In the data rows, the value 128 means zero.
Some points, one per row:
147,40,91,157,124,116,86,202,102,157,211,181,122,121,152,35,76
144,156,152,107,134,142,151,69,128,107,87,115,129,126,92,190,168
132,52,106,153,129,118,85,218,112,140,214,159,130,127,169,34,55
100,201,103,134,78,96,146,114,127,205,110,135,112,117,80,149,198
135,97,167,122,147,150,118,171,133,78,139,116,127,135,175,126,44
104,255,87,124,118,106,158,73,121,219,107,99,121,124,22,149,189
115,41,128,145,116,130,93,203,127,116,169,162,138,133,211,85,45
152,163,167,109,165,152,144,89,130,81,97,86,131,134,105,160,119
125,41,116,152,121,123,88,212,118,131,192,161,135,129,196,54,47
145,116,181,109,131,148,130,123,132,94,109,113,128,130,152,151,117
115,40,133,144,115,130,95,201,127,114,165,162,138,132,211,91,50
117,41,137,141,113,131,98,199,128,114,163,156,137,131,211,94,54
143,117,173,115,154,154,127,144,132,74,120,102,128,135,154,142,72
150,150,169,109,163,155,139,102,131,77,101,86,134,137,121,157,104
141,88,161,113,118,142,137,107,127,103,100,142,129,125,143,184,140
108,254,53,126,168,100,140,41,118,221,96,101,100,113,166,114,188
101,153,101,145,63,92,133,141,123,196,119,158,114,117,123,138,195
104,255,87,125,115,106,159,74,121,217,105,101,121,123,23,150,192
113,18,113,147,103,125,103,184,120,122,143,192,141,127,203,123,78
112,11,107,152,104,121,99,188,117,128,159,194,141,127,201,111,73
145,203,152,105,150,142,153,66,130,113,88,86,135,132,64,167,161
145,151,170,104,139,148,142,94,134,98,99,100,128,132,116,162,141
105,239,93,128,98,101,155,86,126,211,106,114,117,122,36,153,197
106,255,75,124,131,106,156,61,121,222,103,94,116,122,50,140,189
146,135,176,106,135,151,137,107,133,95,104,106,128,129,129,158,129
142,99,192,142,122,148,127,125,135,87,108,109,117,128,162,152,106
97,92,84,167,60,88,113,168,118,177,135,188,125,119,173,112,174
132,64,165,126,119,142,110,170,131,98,139,140,130,131,199,121,72
118,75,140,140,139,137,102,209,130,99,168,137,129,135,193,96,6
150,164,166,109,164,155,144,91,130,78,98,85,134,134,107,159,117
96,74,73,169,63,91,111,174,120,174,140,191,129,118,178,97,179
103,191,98,137,72,97,145,121,125,205,114,142,112,116,83,147,196
136,60,157,118,112,139,126,131,128,103,112,160,131,126,169,164,120
157,44,142,126,109,136,119,142,123,103,123,165,131,124,174,154,109
138,202,134,108,146,136,162,49,123,125,81,100,135,131,41,187,181
104,250,90,128,107,105,159,81,124,214,106,105,119,124,23,151,189
143,121,161,110,127,143,145,85,130,101,88,127,131,124,119,186,158
136,94,167,123,148,148,114,172,132,81,141,117,127,135,178,127,37
146,187,161,105,145,144,150,74,130,107,93,89,132,132,79,169,154
Here are 12 more points, each followed by its number:
97,116,98,154,60,90,126,155,121,188,128,174,118,116,152,126,184 0
147,124,178,114,156,154,127,133,133,75,118,99,128,134,146,145,78 1
114,73,132,144,138,133,99,214,127,104,175,142,131,137,196,86,0 2
141,100,168,119,152,154,122,156,135,76,130,110,127,135,165,134,54 3
159,63,81,159,141,113,84,199,97,167,230,166,119,119,118,2,91 4
127,31,141,130,107,133,114,157,125,111,133,176,133,125,190,146,97 5
116,44,143,141,115,132,100,198,126,110,160,156,137,130,212,97,52 6
105,213,100,132,86,98,153,106,126,209,106,127,111,119,61,149,198 7
144,136,158,109,128,143,148,76,129,103,88,123,131,127,102,191,162 8
143,214,148,107,149,138,158,58,127,120,88,85,136,131,52,167,167 9
143,218,139,107,153,138,158,54,128,124,89,81,138,131,41,169,168 10
123,28,136,134,105,133,113,162,125,112,134,179,134,125,189,146,94 11
Which of these numbered points is nearest to each point below, ignoring the 2 directions in which the first points spread most? Its number follows each.
98,131,97,151,62,88,130,151,125,192,120,166,116,118,136,133,193 > 0
106,217,96,130,87,98,150,106,127,209,108,124,113,120,54,155,197 > 7
144,158,149,107,135,138,153,66,125,111,84,110,133,127,77,184,200 > 8
114,71,130,146,139,133,97,217,126,105,178,143,133,136,195,80,0 > 2
150,138,176,111,161,157,135,112,131,76,109,92,130,133,128,150,97 > 1
139,100,173,119,149,151,121,158,133,78,133,111,128,134,171,132,53 > 3
140,77,162,115,117,139,132,116,127,103,104,151,129,125,156,175,133 > 5
105,205,100,134,79,95,150,111,126,205,108,133,112,119,78,149,194 > 7
143,180,143,106,139,139,158,58,126,115,82,109,133,127,69,186,177 > 8
99,111,90,158,60,90,122,161,122,185,128,178,120,115,157,121,182 > 0
107,247,91,126,106,104,156,84,125,217,107,107,120,121,27,152,187 > 3
72,80,0,161,96,100,130,105,183,145,166,151,168,136,47,42,255 > 10
99,141,100,148,63,91,131,144,123,194,118,165,115,115,134,135,192 > 0
128,55,160,128,120,139,108,180,130,102,145,144,132,130,203,114,68 > 6
124,49,151,133,118,137,104,186,130,106,152,148,132,131,211,104,64 > 6
139,88,70,160,155,106,83,211,108,152,252,146,123,124,94,0,97 > 4
127,41,143,128,107,135,118,154,126,106,125,171,131,127,184,154,106 > 5
126,37,143,130,106,135,115,155,127,108,130,174,132,124,184,151,104 > 5
115,74,134,142,139,134,98,214,127,101,173,142,131,136,195,90,4 > 2
117,72,140,141,138,136,100,210,128,99,172,139,132,135,192,93,5 > 2
148,133,171,111,157,155,133,121,133,74,112,96,128,135,143,148,89 > 1
150,142,170,111,161,155,137,109,131,76,106,91,128,136,129,155,99 > 1
143,101,160,110,122,144,139,102,127,102,97,136,127,128,133,185,143 > 5
98,94,85,164,60,90,118,170,119,181,132,184,123,118,166,112,176 > 0
99,127,93,155,60,91,126,155,121,189,124,173,116,115,144,129,185 > 0
98,104,89,161,61,88,119,167,118,184,131,182,120,118,162,118,179 > 0
152,188,155,109,168,149,151,70,127,89,91,80,137,135,76,166,137 > 10
121,48,149,136,117,137,101,191,130,105,153,151,134,132,209,102,60 > 6
147,198,149,109,169,149,154,62,126,93,87,79,138,136,68,167,144 > 10
118,69,124,146,141,131,95,218,124,113,181,146,128,134,197,73,3 > 2
71,81,0,157,94,106,141,103,178,136,157,148,169,129,64,45,255 > 10
143,83,160,115,116,143,133,113,130,99,100,143,130,127,149,180,131 > 5
103,154,99,144,64,92,139,141,122,196,117,157,111,118,118,139,195 > 0
134,46,153,124,109,138,124,140,127,103,121,163,131,125,176,159,113 > 5
95,81,79,168,63,89,114,176,117,178,137,189,126,118,175,105,173 > 0
148,193,156,110,167,150,150,70,127,88,90,79,136,135,75,167,138 > 10
138,100,172,122,149,149,117,167,133,79,137,114,125,134,170,128,47 > 3
128,71,122,150,144,128,91,215,122,121,185,147,123,133,198,55,7 > 2
127,54,154,131,118,140,105,184,131,101,151,146,131,133,201,107,63 > 6
